In the rows, zero is written as 128.
First come named moves, each a turn or a mirror, each shown by rows before and after it. For each pair of rows after them, which moves, in which order, take the first row to the second? The first pair is done for you.
sogo (before -> after):
[110 139 128 174 154 118 144 150 127 114 100 107 145 120 105 114 113 112
 117 137 158 121 132 141 166 129 109 132 162 129 173 103 141 105 139 136
 127 144 135 159 134 140 148 121 158 107 127] -> [119 141 104 149 115 119 116 149 108 119 142 102 131  92 127 110  78 108
 116 110 115 119 146 142 135 143 136 131 161 139 135 105 158 111 159 111
 145  99  94 117 123 143 125  92 147 126  99]
[148 134 115 105 101 158 117 122 112 137 140 132  98 122 145 123 128 124
 127 115  93 139 132 111 110 124 143 134 119 127  99 130 119 128 137 110
 123 109 147  96 124 140 114 123 114 145 130] -> [138 129 134 122 140 160 140 116 130 131 103 133 110 150 126 127 159 128
 128 138 128 137 117 110 141 110 119 138 115 115 131 130 108 122 121 133
 107 151 180 137 138 133 136 145 126 128 157]
[117 136 135 138 179 111 123 138 137 114  89 136 109 139 160 116 180 143
 129 132 183 107 121 108 131 121 104 138 125 115 152 126 107 136 124 113
  94 166 152 140 132  85 124 131 139 109 154] -> [128 143 112 112 121 109  91 135 110 120 148 133  94 109 188 112 138 139
 130 104 127 107 135 108  89 135 134 131 127 131 100 127 125 147 149  83
 116 105 100  86 110  94  92 102 124 130 122]
[124 138 127 134 127 101 127 108 116 107 132 114 135 117 166 131  99 127
 112 129 120 114 100 132 139 118 165 146 135 147 123 155 137 127 111 108
 136 131 114 142 108 151 109 132 143  98 138] -> [122 138 128 140 140 100 132 104 125 103 121 112 141 122 162 132 105 129
 110 135 132 116  98 134 147 115 161 149 137 143 132 153 132 123 106 111
 132 139 128 155 116 151 116 137 145  90 148]
geme (before -> after):
[110 107 133 149 138  83 128 118 143  99 111 106 108 124 169 177 113 154
  92 160 122 156 125 149 125 119 124 142 123 139 116 149 130 117 117 131
 110 120 172 124 134  79 104 146 103 102  73] -> [119  99 129 145 138 100 127 120 143 109  97 105 104 133 156 179 122 149
  96 157 116 150 120 138 122 119 112 147 107 134 122 143 125 114 117 139
 110 122 193 132 125  82 121 161  99 103  74]
[135 101 129 132 159 119 120 119 147 112 111 138 136 139 164 142 137 153
 125 141 167 153 118 172 125 114 139 123 134 136 129 117 109 126 111 131
 143 166 130 120 120 116  68 110 140 101 126] -> [147  95 123 126 157 142 120 119 148 128  90 143 126 150 140 146 154 152
 127 135 151 141 112 165 119 117 120 132 109 129 132 103 108 119 112 146
 144 167 152 133 111 115  85 131 143 107 136]
[115 111 141 140 148 141 100 104 118 126 140 151  94 148 164 147 160 150
 154 133 146 154  89 134 103 103  83 128  95  92 128  95 143 154  98 146
 134 139 129 121 138  87  78 154 104 103 107] -> [114 110 148 140 148 129  97 103 118 118 155 153  99 140 175 146 148 153
 152 134 151 161  94 135 110 102  91 124 103  95 125 102 146 160 100 139
 134 144 119 115 139  86  69 143 103 102 100]
[133  92  94 119 115 128 126 149 120 141 121 111 108 128 144 131 131 137
  89 145 168 110 108 109 134 143 128 155 166 132 117 140 118 146 165 148
 120  90 109  67 103 105  90  90 134 157 135] -> [138  84  92 114 112 147 126 149 118 154 100 116  99 137 130 136 146 137
  91 144 154 101 103 100 134 145 117 165 145 130 114 132 112 141 167 162
 120  93 128  79  95 103 102 103 132 161 139]
Pobe (before -> after):
[117 122  76  86 152 123  75 180  97 152 132 194 142 128 105 110  84 128
 125 117 140 166 141 148 108 171 163 162 128 104 113 101 163 127 135 136
 121  82 116  83 118 205 185 107 166 131 151] -> [115 126  82  93 158 114  81 179  98 147 131 191 152 128 105 107  81 122
 123 116 153 173 142 149 117 169 165 161 138 104 119 106 161 133 136 132
 119  81 112  87 129 206 185 103 171 124 153]
[114 151 176 143 159 118 158  99 153  84 117 131 143 162 155 154 164 131
 134 124 153 162 129 136 121 124 117 130 119 105 156 136 145 136 144 148
 102 166 135 153 124 113 124 148  96 119 137] -> [121 142 176 133 150 124 149  92 154  84 119 136 132 163 154 160 168 143
 134 121 144 166 130 133 113 126 118 134 109 106 146 137 144 133 139 150
 104 165 139 140 116 103 115 150  95 122 134]
[121 133 107 114 143 112 115 111 114 123 121 151 158 141 110 111 131 149
 148 146 105 138 155  96 166 162  91 126 143 143 158 103 133 140 109 151
 103 165 109 134 145 144 115 111 135  99  95] -> [124 131 112 109 142 114 113 109 117 118 126 154 156 143 116 114 131 154
 147 144 107 140 157  98 163 160  95 127 141 141 155 110 136 137 105 149
 102 168 107 126 142 135 104 108 131  99  90]
[137 128 122 129 129 154 126 134 121 145  93 118 100 133 107 126 146 109
 130 119 103  98 127 114 132 137 112 129 106 127 150 108 123 116 145 136
 127 108 146 143 119 144 167 143 130 109 143] -> [121 137 132 152 144 131 144 136 125 137 104 113 122 129 114 120 139 102
 120 127 136 103 128 121 152 132 119 117 133 128 163 107 127 124 143 125
 127 121 134 155 137 152 167 126 145  99 143]
Miki (before -> after):
[ 99  98 122 133 172 135 168 112 134 143 109 125 107 110  96 103 132 100
 108 137 156 102 128 139 150 121 115 119 138 133 123 119 128 108 136 144
 116 139 136 158 146 163 145 142 156 116 103] -> [ 93 103 122 142 165 126 168 116 132 137 125 123 113 105 103  98 122 100
 104 133 157 104 132 139 152 120 124 116 151 138 118 123 136 114 139 136
 116 130 121 152 150 168 143 132 157 115  97]
[102 142 148 166 158 128 129 142 158 115 112 123 126 126 136 130 164 129
 148  97 132 118 120 143 142 125 137 130 139 108 167 139 129 147 136 124
 157 105 106 141 167 101 149 149 130  95 150] -> [103 141 149 164 156 124 131 143 158 111 113 124 126 126 138 131 162 129
 145  95 134 120 119 146 142 129 138 127 141 109 167 143 130 152 138 126
 157 103 101 140 163 100 147 151 132  94 149]
[160  98 142 101 155 155 111  97 148 120 106 141 105 159 117 159 169 159
 125 132 120 141 120  93  93 123  98 136  87 111 118 148  94 141  90 164
  87 170 170 142 109 100 109 177 135 134 151] -> [152 109 108 122 138 168 119 122 135 151  97 128 105 150  80 153 157  99
 123 114  93 109 118  82  95 139  90 143  78 113 123 100  95 145 118 168
 114 136 160 168  99 133 161 173 150 149 145]
[107 125 105 151 131 138 146 157 123 149  93 117 133 126 109 150 134 101
 114 121 129 111 105 121 134 134 112 121 132 128 134 104 127 136 135 136
 134 116 130 151 118 147 173 134 131 120 134] -> [ 96 133 109 154 122 115 145 158 114 140 117 111 141 107 122 143 115  98
 114 118 139 122 111 128 136 131 130 112 157 138 132 111 132 148 137 113
 136 110 102 137 127 150 156 108 134 118 129]
kaz (before -> after):
[ 85 157 121 169 125 163 146  87 146 105 112 140 161 109 131 137 119 112
 144 110 109  83 131 132 123 149 157 120 118  90  99 149 110 155  87 115
 138 103 133 138 116 110 137  78 108  97 120] -> [ 90 152 119 168 130 171 146  90 149 112  98 143 155 118 121 141 127 116
 147 111 105  78 126 130 123 148 150 125 109  88 101 145 105 151  89 126
 132 104 147 142 113 106 144  96 112  96 125]
[160 113 125 128 103 124 144 122 158 109  89 106  99 125 134 176 125 179
 158 105 107 124 124 132  89 120  75 110 101 138 134 113 176 120 149 126
 141 128 127 110 147  89  92 104 108 101 136] -> [156 113 131 133 110 109 150 122 163 105  92 104 103 124 138 172 127 183
 157 109 125 134 125 139  97 114  79 106 110 137 138 124 173 124 139 121
 136 135 125 111 151  87  86  98 113  97 136]
[ 97 147  81 115 119  81 107 217  49 127 119 115 159 144 134 134 105 102
 157 144 126  91 150  85 145 122 130 126 165 151 111  86 142 134 149 124
 139 122 140 161  94 143 161 114 124 154 165] -> [ 95 144  97 118 143  85 113 213  66 123  98 119 160 157 126 137 129 113
 160 160 147  94 142  87 158 116 115 128 158 143 125  93 128 125 135 140
 126 151 162 175 101 132 169 128 131 143 176]
Then:
(2 to 3 moves a pair)
[208 112 175  94 117 139  95 167 142 121 115 163  85 108 177 141 162 242
 101 167 126 125  93  78  79  91 144 194 126 120 148 110  71 131 121 108
 110 129 184 158 198 141 116 167 160 168  68] -> [171 131 187 141 136  97 122 180 148 104 129 150 122  96 183 129 136 222
  90 176 183 134  99  93 118  80 162 175 178 126 176 114  80 147 118  88
 104 136 154 175 231 156 119 132 190 149  65] => Miki then geme then sogo
[159 126  82 118 115 150 126 134 114 124 123  97 106 124 135 105  91 118
 134 116 120  92 190 115 127 127 159 106 157  73 130 109 143 128 133 109
 145 122 127 116 145 192 164 146 168 133 114] -> [156 116 115 102 137 139 126 105 130  96 129 109 107 131 166 106 105 172
 137 139 153 117 187 126 136 112 162  97 171  70 129 149 138 126 111 105
 121 158 134 100 159 157 121 146 156 122 123] => Pobe then Miki then Miki
[109 118 113 107  88 110  96 113 131 142 157 153 109 104 141 134 118 143
 105 125  96 124 130 142  61 116 138 130 121 151  93 136 128 154 123 111
 153  85 117  73 117 107 109 108 112 138  95] -> [ 96 119 105 145 125 133 129 133 145 165  91 144 123 137  78 137 156  98
 103 137 112  88 111 127  88 119  91 146 100 137 140  87 112 138 117 153
 149 106 169 153 122 126 186 143 134 127 121] => geme then sogo then Miki
[104 117 154 154 159 103 146 139 146 116 115 122 149 140 125 121 133 136
 125 150 179 134 111 145 166 110 113 118 143 124 160 136 128 134 118 136
 119 161 138 149 148 123 133 124 125 105 134] -> [119 108 160 123 150 111 121 123 149 109 133 133 131 141 146 126 136 172
 133 154 164 154 114 150 145 108 121 121 137 123 135 163 125 137 111 128
 116 164 141 116 141 103 104 132 103 108 128] => sogo then Miki then sogo
[153 118 121  58 126 141  94 120 116 134 125 131  92 137 136 127 138 160
 143 122  83 129 142 113  95 135 104 135  78 125  93 158 126 112 123 131
 109 131 155  96  97  98  87 150 112 146 127] -> [144 134  92  87 106 142  99 146 103 151 129 112  98 123 107 123 121 104
 136  99  59  98 145 109  93 151 105 139  84 134  93 115 130 117 148 130
 132  92 135 116  91 134 126 133 127 157 115] => Miki then Miki
